In the rows, 128 means zero.
Named turns come first, each shown by rows before and after it. Which turns, in which order, take the first row of each pair that follows to the second? Write the first one first, as in the answered first pair.
turn J_665:
[113 100 125 115 114 128 119 119 135 115 127 109 142 113 119 137 107 136
 130 127 130] |-> [101 120 121 120 140 131 109 114 124 132 127 139 154 111 131 131 125 127
 127 117 116]
[ 82  99 121 106 152 120  73 117 148  78 105 151 150 104 134 144 140 112
 130 111  93] |-> [ 85 145 130 106 166 103 104 135 112 145 111 178 132 134 163 133 172  87
 104 110 121]
[120  73 139 125 119 141 133  98 136  72 129  59  93  72  70 122 155 157
 131 146 134] |-> [ 87 100 138 132 172 142  95  88 123  97 132 116 130  53  86 114 194 141
 120 120  80]
[130 118 112 141 120 112 106  90 109 119 111 108 116 124 117  83 146 113
 130 118 118] |-> [130 126 113 142 123 113 109  89 102 132 110 115 115 125 122  79 149 112
 126 116 123]
turn J_585:
[124 115 136 136  91 134 135 121 142 115 146 128 154 128 120 127 101 122
 147 132 133] |-> [116 151 140 136 117 125 137 126 113 158 143 151 152 136 139 116 136 103
 125 119 127]
[ 91 181 111 144 175 112  80 106 103 128 112 122 111 127 118 100 162 114
 114  86 101] |-> [111 103 119 147 122 141  92 113 160  61 114  90 139 130  92 136  80 147
 157 123 111]
[139 123 133 142 117 122 123 131 133 119 142 140 149 137 155 136 130 129
 145 133 119] |-> [132 139 127 136 129 114 113 122 122 125 130 134 134 127 158 122 151 130
 134 122 116]
turn J_835:
[127 136 133 130 120 137 145 146 128 131 151 153 161 152 133 125 105 135
 130 139 139] |-> [114 125 131 131 132 140 125 139 138 116 147 152 170 136 126 123 106 137
 136 134 115]
[142 135 138 156 138 123 147 102 120 142 158 170 125 140 171 135 121 104
 117 148 152] |-> [134 123 137 160 142 132 134  97 130 131 161 178 148 138 165 138 109 108
 122 148 137]
[123 146 137 122 136 116 126 132 106 126 141 125 115 121 126 123 150 118
 108 115 124] |-> [130 146 137 128 133 118 139 142 101 135 150 135 119 126 129 132 146 118
 109 122 126]
turn J_892:
[147 181 136 130 153 136 189 114  94 185 118 124 103 178 143 121 156 122
 105 114 132] |-> [114 149 117 121 172 138 115  78 117 111  95  93 102 116 108 103 169 142
 109  89  83]
[135 178 164 136 127 157 147 166 127 175 138 160 133 153 129 166 153 118
 164 148 125] |-> [123 192 145 126 146 132 111 138 113 160 116 117  80 111 112 129 194 114
 134 120 127]
[192 146 127  97 114 163 160 113 130 157 141 125  74 178 123 148 150  97
 132 108 205] |-> [157 122 106  87 136 167  94  75 155  89 121  88  68 114  87 131 161 110
 131  79 161]
[127 144 104 150 176 141  98 132 110 177 134 154 164 125 154 109 163 144
 106 145 116] |-> [121 141 102 148 178 137  89 126 109 170 128 145 161 116 149 107 165 144
 102 139 113]

Between the rows of a pair lie 2 to 3 turns.
[117 141 134 117 155 124 166 123  86 182 116 196 136 130 157 114 186  90
 104 115 105] |-> [160  87 125 108  74 126 202 128 125 113 110  99  70 131 118 124 123 128
 127 150 169] -> J_665 J_585 J_585
[ 63 166 126 134 159 156 130 125 104 181 163 183 147 153 161 138 160 115
 121 109 100] |-> [ 48 162 111 125 165 147  93 106 112 145 144 148 118 115 139 121 180 118
 114  89  84] -> J_892 J_892 J_835
[116 133 135 146 141 141 141 159  76 147 131 117  87 102 133 139 170 108
 124 129 152] |-> [ 95 109 129 145 155 155 103 143 106 116 123 124 116  76 121 143 166 117
 136 118 106] -> J_665 J_665 J_665
[139 133 155 132 101 145 167 133 126 180 154 172 158 146 172 151 140 108
 132 151 120] |-> [105 143 133 120 138 130 100  94 126 145 130 158 134  90 150 118 185 112
 113 104  77] -> J_835 J_585
[124  88 140 141 105 129 136 149 150 126 138 127 160 123 130 159  81 151
 130 139 146] |-> [136 110 128 128 105 106 145 144 129 137 128  89  98 116 127 134 108 148
 106 129 181] -> J_892 J_585 J_585
[140 142 116 110 145 122  96 121 133  93 110  80 102  82 116 114 136 132
 101 105 104] |-> [172 114 128 115  95 137 152 152 145 106 126  78 115 128 126 140  83 136
 123 146 148] -> J_835 J_585
[153 142 144 130 111  86 161 114 121 158 122  99  59 147  98 127 140 157
 119 136 141] |-> [108 126 138 136 158  98  94  85 135 125 114 130 110 108  92 118 153 162
 128 111  64] -> J_892 J_665
[104 163 152 146 170 135 103 121 117 156 154 155 157 125 142 133 138 115
 117 133  89] |-> [141 161 158 146 127 129 155 146 112 170 163 133 130 158 147 142 117 117
 122 158 143] -> J_585 J_585 J_892
[ 95  88 129 150 135 174 118 133  97 115 127 170 174 152 157 162  76 118
 153 158  74] |-> [ 73 124 102 130 175 143  74 100  75 104  99 125 106  99 140 114 146 112
 115 113  72] -> J_665 J_892 J_892
[135 188  98 107 155  80 122 112 104 159 111 137  96 113 126  96 209 111
  58  96 127] |-> [131  92  90 117 109 112  93  97 179  39 105  94 130  82  75 123 130 158
 112 120  93] -> J_665 J_892
[146  71 120 121 138 132 131  98 137  91 125 110 111 118 107 137 136 180
 154 139 107] |-> [152  70 121 119 124 132 146 108 135  97 127 107 106 133 103 144 126 182
 157 147 119] -> J_835 J_835 J_892
[ 79  96 118 167 146 131 112 115 161 122 132 172 184 123 123 137 142 124
 166 114  52] |-> [139 129 131 157  96 104 209 152 123 185 138 133 100 181 143 138 139 111
 141 145 167] -> J_665 J_665
[ 98 152 125 129 180 118  86 115 117 126 121 134 119  97 123 105 170 122
 112  93  90] |-> [138 169 139 131 148 110 160 149  92 181 143 140 103 154 148 125 152 113
 108 121 152] -> J_665 J_835
[155 120 141 140  93 130 135 145 126 127 115 131 139 150 109 142  89 147
 142 136 140] |-> [130 123 147 140 130 135 101 135 126 126 113 158 170 136 112 140 102 146
 143 120  99] -> J_835 J_665
[124 119 121 125 106 130 109 130 144  85  94  87  66  72  93 113 125 149
 117 112 137] |-> [101 123 145 148 141 162 104 144 154 116 122 185 175  94 125 140 111 139
 141 117  74] -> J_892 J_665
[ 96 116 127 137 157 140  77 120 142 121 141 149 160 108 128 146 116 125
 129 108  79] |-> [142 100 137 141  95 144 145 151 148 131 155 122 143 153 133 169  72 127
 143 145 141] -> J_892 J_665 J_665
[146 130 157 136  81 149 148 123 130 113 148  93  96 124 126 129 129 152
 132 143 172] |-> [123 115 151 135 101 148 108 105 144  86 137  93 102  95 110 118 137 157
 134 125 136] -> J_665 J_835
[ 69 108 145 139 171 138  98 110 154 126 119 109 182  88 137 146 119 126
 147 105  94] |-> [ 99 107 133 126 132 117 125 111 146 106 113  44  97  88 116 129 119 133
 133 111 158] -> J_892 J_892 J_585
[151 184 145 164 127 118 169 180 123 176 140 170 154 178 151 132 153  67
  74 167 131] |-> [156 195 130 150 117  92 164 167 118 158 121 115  82 153 128 105 174  76
  54 150 162] -> J_665 J_585
[136  82 114 116  93 131 129 115 158  69 124  87  95 115  93 154  90 141
 155 135 134] |-> [150  87 121 123  79 133 150 123 154  88 132  89  89 133  98 161  85 136
 153 149 149] -> J_835 J_835 J_892
[ 99 100 120 121 142 135  87 104 154  77 116  99 124  87 100 126 120 141
 140 111  99] |-> [ 98 141 116 112 159 116  84 103 125 108 112 100  94  88 107 108 158 128
 118  97 114] -> J_835 J_665
[123 148 127 133 150 112 118 121 104 147 123 134  97 123 129 110 151 108
 106 119 130] |-> [118 133 136 143 155 132 120 133 121 148 131 167 149 138 140 126 126 110
 126 131 103] -> J_892 J_585 J_665
[129  89 159 145 107 133  97 125 201  99  79 163 160  83 113 109  99 150
 130  83 103] |-> [129 142 167 150 141 122 120 138 155 181  94 215 164 110 149 101 141 125
 104  77 110] -> J_665 J_892
[109 141 139 135 173 149 106 108 134 169 102 153 142 164 129 144 127 117
 157 127  89] |-> [138 116 141 137 121 154 143 122 150 150 111 118 118 179 119 161  84 128
 171 157 133] -> J_665 J_665 J_835
[153 124 126 123  75 110 195 157 123 135 142 127  70 157 139 141 106 120
 138 159 162] |-> [124 174 119 124 134  99 163 140  89 176 137 163  77 140 157 116 171  97
 112 121 125] -> J_835 J_585
[142 140 132 125 111 108 165 130 110 146 128  91  66 137 127 116 129 124
 118 128 165] |-> [ 94 131 125 127 157 117  93  99 129 109 113 117 117  92 115 110 143 127
 120 100  82] -> J_892 J_665
[131 176 116 140 172 111  94  89 107 147 123 198 135 123 100 116 169  85
  92  81  95] |-> [187 112 112 128  79 113 140 101 144  79 120  98  68 126  62 133  96 116
 116 123 176] -> J_835 J_665 J_665
[147 128 114 133  95 118 167 149 141 135 121 124 113 167 141 137  87 152
 141 115 156] |-> [122 110 119 142 113 131 134 138 158 114 120 152 162 147 135 140  80 162
 156 111 103] -> J_835 J_665
[105 118 131 152 144 138 109 113 146 142 136 170 189 123 145 155  87 137
 150 159 101] |-> [117 113 107 131 128 112  96  89 146  97 109  77  82  86 105 122 109 150
 124 142 144] -> J_665 J_892 J_585
[146  90 161 138  64 129 149 145 137 119 135  82 125 156 127 143  89 150
 149 146 164] |-> [119 157 167 143 131 119 142 144  92 198 140 155 150 171 172 125 152 110
 118 121 137] -> J_665 J_665 J_665
[151 103 126 134  94 144 130 133 166  86 148 124 171 158 130 150 111 163
 163 172 152] |-> [129 186 122 128 155 110 116 123 107 161 140 160 137 152 156 113 199 128
 113 127 146] -> J_665 J_665 J_892
[150  57 134 129  86 158 155  96 192  91 132 115 139 166 119 104 118 175
 136 132 161] |-> [161  69 130 123  86 143 165 102 182 105 125  95 105 163 119  94 133 168
 124 131 184] -> J_892 J_585 J_665
